A single turn carries every row of the set below to another of its rows. Some are shown first; where does it send the rows asked next?
pev: [ -6.5 -12.6   1.5  -2.0  40.7  10.1  -4.5  12.6  16.3   9.2  18.8 -14.2
 -26.3 -31.0 -10.7 -14.3  -7.5 -23.1  -5.9  35.1   5.5  14.1 -39.9   7.4
 -21.8  -6.6 -35.5  -7.5  22.7  10.4  -2.6   9.0   9.2  21.3  -4.8  15.4
   4.9   3.2  48.0 -14.0   2.0   6.4 -10.2  -8.0   4.0   1.1   4.6 -31.0
 -24.1]
lizo: [ 17.0  -0.1   4.6 -30.1   7.0   0.1 -15.5  12.4  34.8  -4.3  11.6 -17.2
 -23.2 -29.2   5.7 -21.2 -13.9   4.2  19.3  15.5  -9.0  -2.5 -29.2 -11.0
   1.9  -1.0 -31.0  27.0  22.9  -1.9  -0.1  17.0  23.9  12.6  -4.4  17.5
   4.5  -9.2  35.8   8.8  31.2  -7.7  -3.8 -16.9 -17.6 -21.2   2.7 -39.1
  17.5]
dafon: [-18.4  -3.4   8.0 -20.4  24.6 -16.3 -21.7  39.3  30.5  -5.8   5.0   7.8
 -27.8  -5.0 -24.1  -5.1  12.4   3.0   5.2  31.6   2.2   4.5 -23.4  -9.1
 -11.7 -26.7 -37.1 -27.1  -2.4   9.8   4.9 -30.0 -19.9  -3.2   9.1  10.3
  -0.9  11.7  41.9  -6.6 -13.4  10.1  15.2  -8.7  10.8  -4.9 -17.6 -23.6
  -3.3]
duve: [ 25.8   7.0 -10.2  13.6 -19.9 -31.8   1.8  -0.8  19.6 -15.5  -1.2   6.7
  -5.8  -1.5   8.2 -35.7   3.7  27.6 -19.5   2.6  -2.1  31.7  10.7   8.1
   3.2 -18.5  -7.5 -10.3  32.1  13.2 -24.8 -14.8 -26.6 -20.9 -36.2  40.2
 -25.2   5.1  -4.9 -57.0  17.8  24.1 -10.9 -30.8   2.7 -25.1 -24.9  -5.9
   8.6]
moti: [-13.1 -11.1   5.6 -25.5   1.1  -2.7  -6.5  37.2  33.7 -24.6  12.6   1.7
 -20.3 -26.7   1.0  18.7   6.9  -4.5  12.1   9.0 -14.0  -9.4 -26.3  -5.4
  15.4  -9.7 -28.3  -4.9  27.2 -18.7   2.3  -5.8  -9.7  -7.4  17.4   2.4
  18.4  -6.3  24.2  15.8  24.2 -12.2  25.6  -9.9  -3.1 -24.5 -22.7   6.0
  14.6]
Ruza: [ 18.6  -0.4   0.2  15.7  -8.4 -32.4  -7.3  -1.7  10.9  -5.2 -25.3   2.7
 -21.8  13.3  20.7 -30.3   8.9 -20.1  -1.6 -35.0  -7.7  16.2 -22.2   7.8
   4.9 -23.1  -9.3 -19.4  30.3   0.9 -25.7  -3.2 -44.4 -25.1   4.9 -14.4
 -11.1  38.8  14.7 -19.7 -18.5  27.9  14.2   2.1  12.9  -0.8  16.5  28.4
  10.6]
zomub: [ 23.2  22.4  -9.1  24.8  -4.7 -19.8   8.2 -10.9  22.7 -13.8   8.9 -12.0
  -9.5  -4.2   5.8 -17.2  10.0  -1.0  10.9 -43.1  -5.6  -3.6 -26.3  -5.4
  11.9  -5.8 -12.7 -17.6  15.7  22.6  -7.2  -0.5 -48.8 -30.0  -4.5 -15.5
 -12.4  17.1  -2.1 -13.8  -7.5   3.8  17.2  -8.1   3.3 -13.1  23.8  41.2
   5.6]
Mazi: [ -9.6  49.6  11.7 -19.0 -15.1 -15.8 -12.2  -2.3  27.3  22.4 -23.0 -25.3
 -10.5  22.7  16.3 -23.2 -12.2 -12.6  17.9 -10.8  12.1  28.0 -25.8  -3.6
  19.0  -8.2 -19.7  18.0   5.7   8.3  -9.6 -18.0 -21.1 -38.5 -19.2  36.6
  -8.5  -1.2  -6.6   6.6   2.1   4.6 -15.0  -2.2  16.0  18.8 -17.7  23.6
  10.2]
Rop: [-12.8  36.2   7.8 -16.9   7.5 -11.0  -7.8 -17.6  21.2   6.0  -7.2 -15.9
   1.9  10.0  -0.2   2.7 -37.5 -49.4  -4.9   5.4   7.6  -2.4 -36.7  -3.8
  39.0   0.8   9.4 -13.8  13.0  19.4   8.7  10.1  -8.6 -27.7 -19.1  17.1
  10.8   5.8 -14.3 -16.9  22.1   0.5 -28.6   2.3  -3.7   7.1   2.2  30.8
 -13.8]
dal: [ 18.8   8.7  27.8  -3.8  -9.9  -6.3  -1.7  33.8   9.6  -0.6 -10.8  -9.3
 -39.5 -32.4  -7.3  -1.1  30.9  -8.6 -11.9  -4.0  30.3  -8.5 -25.2 -15.8
   2.3 -18.3 -34.4   5.1  41.4 -11.0   2.6  -7.9   4.2  11.0  12.4  16.1
   4.9  15.7  41.9  17.9   4.6  16.3  -4.1 -14.7   2.1  -1.7 -16.3 -15.5
   4.5]
fil: [-13.1 -27.6 -11.0 -23.8  12.5  -9.9 -13.8  35.5  29.6   8.1 -13.6   0.6
  -7.6 -15.8 -14.6 -15.2 -25.7 -11.8  10.3  46.2 -33.5  -4.1 -39.1   2.6
   5.6 -16.0 -11.9 -10.2  29.2  14.5  -8.2 -11.0  20.0   5.0   2.3   3.5
   2.6   3.6  30.8  12.4  23.5  -4.5  28.3 -11.1  -7.2   1.3 -15.1 -28.5
 -11.9]
dit: [ -8.9  -1.5  17.2   2.9  38.5  10.4   2.4  11.1  20.2   9.7  10.3 -20.8
 -30.8 -29.0 -15.8 -20.0 -16.7 -30.2 -22.9  36.1   8.0  14.9 -28.3  -3.0
  -3.1 -17.2 -29.2 -11.7  36.1 -14.4  -1.6  14.8  16.2  16.5  -9.7  19.0
  -8.6   8.5  44.1  -1.5   3.6   7.3 -16.3  -0.8  -4.1  -2.4   2.6 -38.7
 -14.6]
lezuz: [ 20.4  13.1 -19.8   8.2   7.5  -5.9 -16.3 -28.6  18.5   3.8  -7.9   3.5
 -12.3   9.1   8.4 -55.4 -24.2  -2.4  -9.0 -24.7  -1.1  19.9 -37.8   5.8
  -0.3  -2.1   9.6   6.4  10.9  28.7 -27.8   9.4  -9.0  -0.2 -21.5   1.9
 -27.5   6.8  -7.4 -10.0  17.7  21.8  11.9  21.9  -6.6   7.4  37.1  -3.7
   2.6]
Vapar: [-18.6   7.4  23.8  -2.1  12.7  -7.3 -19.7  40.3  35.7   2.1  -1.2  -4.3
 -28.5 -10.1 -28.9   0.4  11.0  -1.9   5.2  27.2   5.5   0.6 -12.4 -24.3
   2.0 -38.1 -34.3 -30.5   9.6  -0.7  10.8 -19.9 -20.6  -7.0  -3.6  19.4
  -2.3  16.9  45.7   4.4 -11.6  21.0   7.9  -0.9  11.9  -9.5 -21.6 -31.2
  -7.7]
rolog: [ 16.9  18.1  12.6 -22.8  11.6  -7.6  -4.8   8.5  31.0   8.9   7.0 -16.5
 -22.6 -32.7  -5.5 -23.4 -15.9  -1.0   1.4  25.2  -7.1  -2.3 -26.9 -16.7
  11.8  -4.7 -13.8  26.5  26.3  -6.0  11.4   5.5  32.9  11.6   9.3  24.9
 -13.0  -6.9  25.8  20.4  30.4 -16.0   1.5  -5.2 -13.5 -10.1   5.3 -34.4
  19.8]
bibad: [ 31.1  -4.4 -17.1  39.2 -30.7 -22.5  19.7  -2.2  16.9  -1.3   0.7  -6.9
  13.0  -2.7   1.0 -32.9 -17.7  -3.4 -17.6  13.6  -4.9   8.4  -4.8  13.2
 -14.0 -20.8   0.0 -33.4  37.4  38.4 -25.2   2.1 -18.8   2.5 -28.8  26.6
  -1.0  16.0   6.8 -44.2  25.0   7.9  -6.4 -18.0   0.9 -31.4 -21.2  19.1
 -24.3]
zogod: [ 10.8   7.7   5.0  14.5 -15.5 -33.1  -1.8  -1.3  42.3  -3.2  -7.9  -5.7
 -12.9  16.1   3.3 -10.6  -3.6  15.9  22.5 -32.4 -28.8   5.1 -21.7  -5.6
  23.5 -36.0 -19.9 -26.6  28.6   7.2 -19.1  -2.7 -50.1 -33.9 -13.8 -11.3
 -19.9  25.1  13.9 -42.2  -3.9  23.6  16.0 -19.0  10.9 -23.1  14.5  18.4
  13.2]
ber: [ 28.1  19.7 -10.3  19.8 -24.7  -9.6   5.9  -0.6  22.6  -3.1   0.6  -1.2
   4.1   5.9  38.6 -34.2 -18.0  -2.9  -1.5  10.1 -15.2  45.7   3.4  29.5
  -2.0 -15.1 -18.3 -11.0  24.4  -6.0 -11.2   9.1 -30.2  -6.2 -17.0  40.0
  -1.8  20.2   3.9 -44.2  39.8  -2.4 -19.3  -3.9   3.4 -33.3  -7.7  11.1
  -6.8]
Mut: [ 14.3  -0.5 -23.6  17.6  -2.7 -25.7   1.6  -0.8  16.5 -31.8  21.6  -6.6
  -2.2  12.3  -6.6 -21.3  -6.1   1.5 -19.0  16.7   9.9  17.3   3.9  -1.4
  -6.0  -1.9  20.7 -29.9  12.9  20.3  -9.4   1.5 -48.1 -19.6 -20.3  31.8
 -20.3  -9.6 -15.2 -39.9  15.7   5.4  -1.0  -2.2 -11.5 -23.4 -20.6  27.0
  -1.0]
Pafoz: [  3.2  28.3  12.8 -21.9  -6.5 -22.5  14.4 -18.0  20.8  25.7 -32.2  -1.3
  -1.5  -1.6   7.1 -33.9 -23.6 -25.0 -16.3  -7.5  11.5  24.3 -21.7  28.9
  40.2 -26.8   0.3  13.4  50.6  17.8 -29.4 -18.9   7.8 -28.0 -13.7  26.5
  28.5  15.1   1.1  -9.4   6.5  14.3 -19.5 -12.0  19.0   5.9   0.2  -5.3
   4.2]
dele: [ -7.5   1.7  18.1   2.4  -7.1  -4.1  30.6 -14.0  33.6  10.4  -4.7 -26.0
   9.4  13.4  -2.2 -18.9 -11.4 -12.6 -20.6  -3.1  15.8  10.7 -18.2  11.5
  19.9 -40.5 -34.9  18.6  47.7 -10.0 -30.5 -15.9 -30.2 -21.4 -23.1  30.6
   7.3 -18.9  11.5 -14.8 -12.3  19.3  -9.2   9.2  39.2 -10.8 -11.3  26.9
   0.1]
rezul: [  9.5  10.4  20.0 -20.2   5.8 -28.9   6.2 -25.3  44.0   1.4  -6.3 -11.9
  17.4  26.1 -24.8 -26.9 -37.6 -11.7 -21.2  14.4  12.0 -24.7 -12.7 -12.8
  35.2 -42.6 -10.3   0.7  24.1  20.6  -6.8  -6.5 -12.0 -13.3 -31.7  22.5
   4.5  -4.4   9.6 -38.2  -1.8  24.8 -26.1   4.2  12.3 -24.1  12.5  -7.1
   1.9]
Puro: [ -5.2  -8.5  -9.6   9.8   7.4  -0.3 -11.5 -23.8  35.1   8.1  -7.4   7.1
 -13.6  17.8  12.4 -29.0 -40.5  -6.2  -6.6 -10.4 -24.1  36.4 -37.1  15.5
  11.4 -24.7   1.0 -11.5  33.9  -1.0 -40.6  19.6 -18.6  -2.2 -26.8   2.1
 -26.4   8.4   6.0 -38.4  27.0  35.1   9.5  23.1   6.9  -8.2  30.6  -3.7
  -1.8]
bofeb: [ 10.2   3.1 -21.2  18.3  -4.7  -2.1   0.4 -21.7  35.0   9.9  -3.0  -3.0
  -3.2  -3.8 -10.3 -24.8 -34.2  14.9   1.5 -27.2 -21.5   5.7 -49.2   7.4
  22.3 -10.6   8.2  -9.2  35.1  36.9 -29.8  16.6  -4.9  -7.4 -38.8  -3.3
 -25.2  -3.3  -8.0 -30.1  36.8  20.9  20.8  -6.4  -8.5  -6.0  24.5   2.8
 -10.9]
fami: [-19.4 -10.3   0.6  -7.4  19.3  -9.2 -12.4  27.6  34.6  21.3 -12.2  -8.4
  -9.5 -32.4 -30.8 -14.8 -28.4 -15.3   0.1  44.1 -33.4  -3.6 -35.1  -7.5
  19.3 -22.1   1.1 -15.8  34.3  11.8   8.7  -0.9  24.5  -3.3  -8.4  17.8
  -4.7   2.8  31.3   9.0  17.3  -2.3  25.8 -10.0  -4.3   0.6 -18.5 -31.5
 -12.6]
nesa: [ -9.7  10.1  13.1  -7.4  -2.7   0.0  -3.1  35.1  33.6  -5.3   8.8  -3.4
 -16.4 -34.9 -11.3  24.0  13.6  -5.9  12.3  14.8 -11.6  -9.9 -23.7 -18.7
  20.7 -16.9 -16.7  -3.7  25.5 -10.3  20.5 -12.6 -11.5  -9.9  21.1  17.2
  10.7  -6.0  23.3  25.1  21.4 -11.2  27.7   2.5  11.2 -16.0 -22.7   7.4
   4.5]
legil: [ 41.4  12.2 -24.2   9.1 -33.5 -32.5 -15.4  12.4  18.1  -2.4 -17.9  -6.1
   4.6  28.5  10.5 -49.0 -23.2  -5.6   6.4  15.2  -2.5  17.0  -4.7  10.8
 -10.0  -7.2  19.0 -21.9   4.6  27.0   0.1   7.4 -30.0  -6.1 -10.9  31.9
  -8.7  21.2  -0.7 -23.3  30.5  -3.8  -2.4   0.7 -22.7 -21.2 -16.2  13.5
  -5.9]
fizil: [ 22.0  -0.9 -23.1   7.2 -21.3 -24.4  -7.6  18.0  -0.9 -17.4 -20.3   7.6
 -11.2   2.5  21.1 -25.9   0.0  -9.6 -18.7  -1.3  -1.3  40.7  -6.9  26.9
  12.1   3.5  20.6 -10.5  37.6  -7.8  -7.9   4.9 -34.7 -25.6 -12.6  36.1
 -12.0  10.6 -14.2 -35.6  30.1   9.9   0.6 -14.0 -15.0  -4.2 -30.6  23.0
   0.9]
lag: [ -1.5  -0.3  10.9  -2.1 -22.1 -24.8  -7.5   4.0  24.1  11.4 -31.3 -28.6
   8.1  24.5 -23.4  -8.6 -19.8 -19.9  -9.6  -2.9  12.1 -36.3 -40.3 -25.2
  22.0 -19.2 -12.3  -2.3  27.2  20.4  -0.5  -0.7 -18.7 -20.9 -38.2  20.2
 -15.0  -8.4   3.5 -18.3  -3.3  26.3  -6.5  -7.0   3.7  10.3 -30.3  42.2
 -16.2]
Zas: [ 15.6  -3.6  16.5 -11.4   1.2  -9.4 -11.0  29.1  10.3  -4.5   0.6  -4.1
 -42.7 -40.6  -8.5  -4.4  31.5   0.0  -3.9 -14.3  25.6  -7.5 -34.1  -4.6
  -7.6  -6.9 -40.4   3.2  34.0   1.8   0.3  -0.3   5.1   6.3   2.1  11.8
  16.8   9.0  49.0  -6.0  -3.7  15.6  -2.0 -33.7  -4.4  -7.1 -20.9 -17.1
   5.4]

lizo turns into Zas
ber turns into duve
lezuz turns into Ruza
Where do these go?
dit turns into Vapar
dele turns into rezul

